In the rows, 128 means zero.
Rows swapped in pairs by one turn or mirror: which row each one swaps with
The rows were stretched afterwards, more along some directions than others.
Q_677: [ 94 158 142 141 130 110 106 177  90 117 110 133 109 125 112 110 128 117
  86 132]
Q_262: [145  93 143 117 122 138 165 100 153 152 151 124 127 121 130 118  96 128
 133 129]
Q_143: [131 118 121 122 116 144 144 113 145 163 119 128 157 153 130 125 135 123
 135 120]
Q_19: [144  99 117 123 113 143 159 109 150 157 125 131 153 162 133 117 129 125
 127 100]
Q_384: [121 163 136  93 141 149 117 106 168 115 149 123 139 120 131 124  94 115
 125 134]
Q_202: [132  86 118 125  98 142 150  99 147 160 117 124 146 169 133 127 133 130
 116 120]
Q_87: [146  76 133 107 139 130 160 113 148 141 162 113 112 114 137 123  92 144
 140 118]
Q_207: [116 155 138 133 113  99 111 160 104 135 112 139 120 126 105 117 136 138
 100 129]
Q_124: [107 120 141  99 122 163 101 122 123 169 113 146 128 129 130 114 112 122
 109 122]
Q_747: [115 148 172 121 161 148 102 131 132 156  93 128 128  96 123 114 109 121
 138 172]
Q_739: [124 164 126 125 137 122 102 157 112 126 115 145 138 120 110 119 147 124
 105 123]
Q_89: [114 120 128 127 113 147 136 122 140 175 116 136 139 154 136 124 146 121
 115 127]
Q_138: [111 188 161 121 145 141 114 137 125 127 125 128 111  99 141 123 102 107
 135 161]
Q_139: [128  90 128 125 115 122 141 127 142 160 112 115 138 150 134 124 130 147
 123 126]
Q_945: [ 87 157 136 139 125  98 106 168  88 118 111 128 108 135 114 121 135 119
  84 133]
Q_802: [129 102 122 126  97 133 150 119 137 170 122 126 143 156 148 118 138 138
 119 114]
Q_825: [ 99 156 160 143 124 104 114 167  93 107 102 116 105 122 118 128 134 136
 103 144]
Q_533: [122 157 143 140 127 105 109 171 110 117 108 145 133 111 122 135 137 144
 134 144]
Q_750: [105 151 160 151 135 108 106 181  86 120  91 147 112 122 115  99 133 124
  91 126]
Q_423: [148 127  55 107 158 141 126 104 140  77 167 112 126 138 143 156 158 112
 138  99]
Q_318: [130 160  72  99 149 130 125  97 135  65 160 103 115 138 135 152 135 113
 128 108]
Q_76: [132 158  66 109 157 131 111 116 119  73 163 113 110 134 137 147 144 112
 127  96]
Q_703: [120 103 101  99 170 146 103 119 128 132 133 126 133 127 111 104 146 100
 112  99]
Q_51: [121 121 144  93 129 175 121 101 137 147 138 135 124 132 138 114 108 118
 123 116]
Q_919: [129 164 140 100 148 149 127 112 174 116 148 122 141 105 144 124  85 128
 145 142]
Q_556: [122  81 119 129  93 123 133 112 151 171 114 116 142 157 131 131 137 142
 118 131]
Q_916: [152  84 148 116 136 151 149 122 147 172 153 118 126 106 148 119  88 148
 142 117]
Q_52: [134 158 121 110 144 144 127 150 127  84 133 138 138 113 152 139 134 130
 159 110]
Q_651: [143  81 138 114 125 129 160 103 145 142 151 115 115 130 121 126 109 131
 125 136]
Q_172: [ 96 181 168 126 131 143 107 140 126 162 111 120 122  93 145 129 103 124
 128 174]
Q_213: [ 89 155 119  88 135 132 105 105 129 136 141  96 106 115 127 149  82 127
  98 146]
Q_637: [143 136  84 108 170 124 120 108 121  70 150 111 111 133 128 148 147 120
 156 113]
Q_169: [147  81 133 118 129 151 138 108 145 176 118 115 142 152 136 113 124 142
 129 111]
Q_961: [133 104 132 112 177 141 111 127 119 123 118 141 126 124 110  91 144 105
 113  99]
Q_973: [115 166 128 118 124 117 116 146 126 113 127 137 130 110 117 131 116 135
 108 136]
Q_907: [150  92 114 114 139 144 170 106 151 143 163 125 127 122 137 126  90 129
 137 110]
Q_827: [103 142 124  85 126 142 120 102 122 135 143  99 106 122 136 146  83 135
 105 128]
Q_708: [114 172 120 112 175 107 118 145 107  84 132 114  96  90 127 133  95 140
 153 143]
Q_619: [143 106 104 110 138 149 163 102 148 127 173 119 123 123 143 140  95 125
 150 116]
Q_196: [126 105 107 101 175 136 113 115 135 121 140 132 134 131 109 105 147 101
 116 105]
Q_855: [131  98 122 108 174 137 115 120 147 116 133 121 131 107 116 113 131 131
 139 123]
Q_567: [125 126 141 120 126 145 153 122 142 158 158 132 116 114 146 128 111 120
 133 126]
Q_517: [116 132 168 116 116 155 112 133 121 138 120 139 113 118 140 118  98 130
 128 126]
Q_729: [147  87 121 107 124 143 171 103 138 146 166 123 118 130 148 120 109 132
 128 109]

Q_202 pairs with Q_262
Q_384 pairs with Q_213
Q_739 pairs with Q_76
Q_87 pairs with Q_139
Q_919 pairs with Q_827

Rows swapped in pairs by one turn or mirror: which row each one swaps with
The rows were stretched afterwards, more along some directions than others.
Q_79: [119 132 119 130 125 104  84 140 109 100 126 183  99 137 121 158]
Q_922: [118 124  98 123 100 115  94 100 135 147 131 173 111 134 121 126]
Q_182: [158 103 153  96 121  94 138 107 108 114 125 141 136 113 126 118]
Q_771: [126 113  94 117  98 105 121 100 137 161 127 165 131 118 127 119]
Q_470: [127 125 135 146 111 135 114 115 135 153 131 109 160 134 137 108]
Q_578: [158 115 187 141 111 124 101 106 110 104 145 131 148 135 130 105]
Q_779: [115 123 135 152 110 114  96 128 142 127 116 174  99 131 126 132]
Q_948: [172 112 166 122 115 132 130 114 119 131 113 130 131 127 130 129]
Q_433: [137 116 148 111 121 126 106 139  89 112 143 171 105 156 129 140]
Q_917: [114 118 131  99 106 103  97 117  70 109 141 175 108 133 113 138]
Q_837: [122 130 130 149 109 108  98 109 145 124 118 166  90 124 119 124]
Q_38: [141 128 151 122 118 103 105 121 102 132 134 122 124 117 147 132]
Q_506: [129 115 143 121 131 102 119 141  81 104 177 178 106 125 108  98]
Q_435: [134 131 109 127 109 113  93  95 125 138 144 168 111 130 129 124]
Q_314: [102 117 133 137 123 113 116 131 119 118 131 148 132 123 107 104]
Q_923: [119 131 128 145 111 119  76 116 142 156 115 122 143 131 138 120]
Q_551: [120 126 150 170 114 131 101 123 115 103 159 162  97 155 103 114]
Q_159: [126 124 144 113  92 139 142  99 101 129 136 151 131 132 116 114]
Q_321: [134 119 159 159 147 141  94 131 141 117 123 126 129 145 127 118]
Q_377: [156 108 149  94 111 103 134  97 114 119 122 142 144 130 132 128]
Q_680: [155 131 109 122 109  99 122  95 125 137 121 138 136 113 137 139]
Q_410: [131 105 134 135 126 104 102 113 144 128 147 121 163 123 124 102]
Q_303: [169 112 153 144 109 109 105 113 125 110 132 127 161 124 135 101]
Q_656: [167 119 153 124 114 123 119 100 123 116 136 108 154 114 132 119]
Q_695: [134 100 136 126 114 106 114 131 108 102 140 189 134 133 117 140]
Q_170: [105 130 112 137 106 104  98 110 114 135 125 164 107 124 103 112]
Q_23: [130 113 129 136 127 101  94 157  95  90 156 185 114 135 112 108]
Q_820: [125 134 136 147 115 105  93 104 121 100 133 186  78 125 110 125]
Q_280: [127 120 143 123 130 116 105 142  94  83 153 168 102 126 104 127]
Q_678: [118 122 151 117 131 117 130 147 123 129 136 133 130 111 135 111]
Q_649: [128 114 112 121 138 114 122 140 105 139 133 144 130 115 139 119]
Q_63: [130 125 146 148 106 133 104 115 128 152 128 111 155 138 136 108]
Q_232: [141 106 145 125 109 123 117  94 108 115 103 139 151 121 125 121]
Q_540: [145  93 136  84 132 105 122 133 110 124 119 157 141 113 115 126]
Q_882: [128 124 142 112 129 113 119 150  92 108 148 183  86 153 126 140]
Q_744: [143 104 119 119 125 122 137  81 123 132 127 135 151 122 103  98]
Q_829: [103 114 131 130 123 104 108 135 113 125 133 149 134 121 108 102]
Q_513: [159 111 136 140 124 101 139 132 128 133 144 145 140 114 145 128]

Q_551 pairs with Q_410
Q_63 pairs with Q_829
Q_922 pairs with Q_837

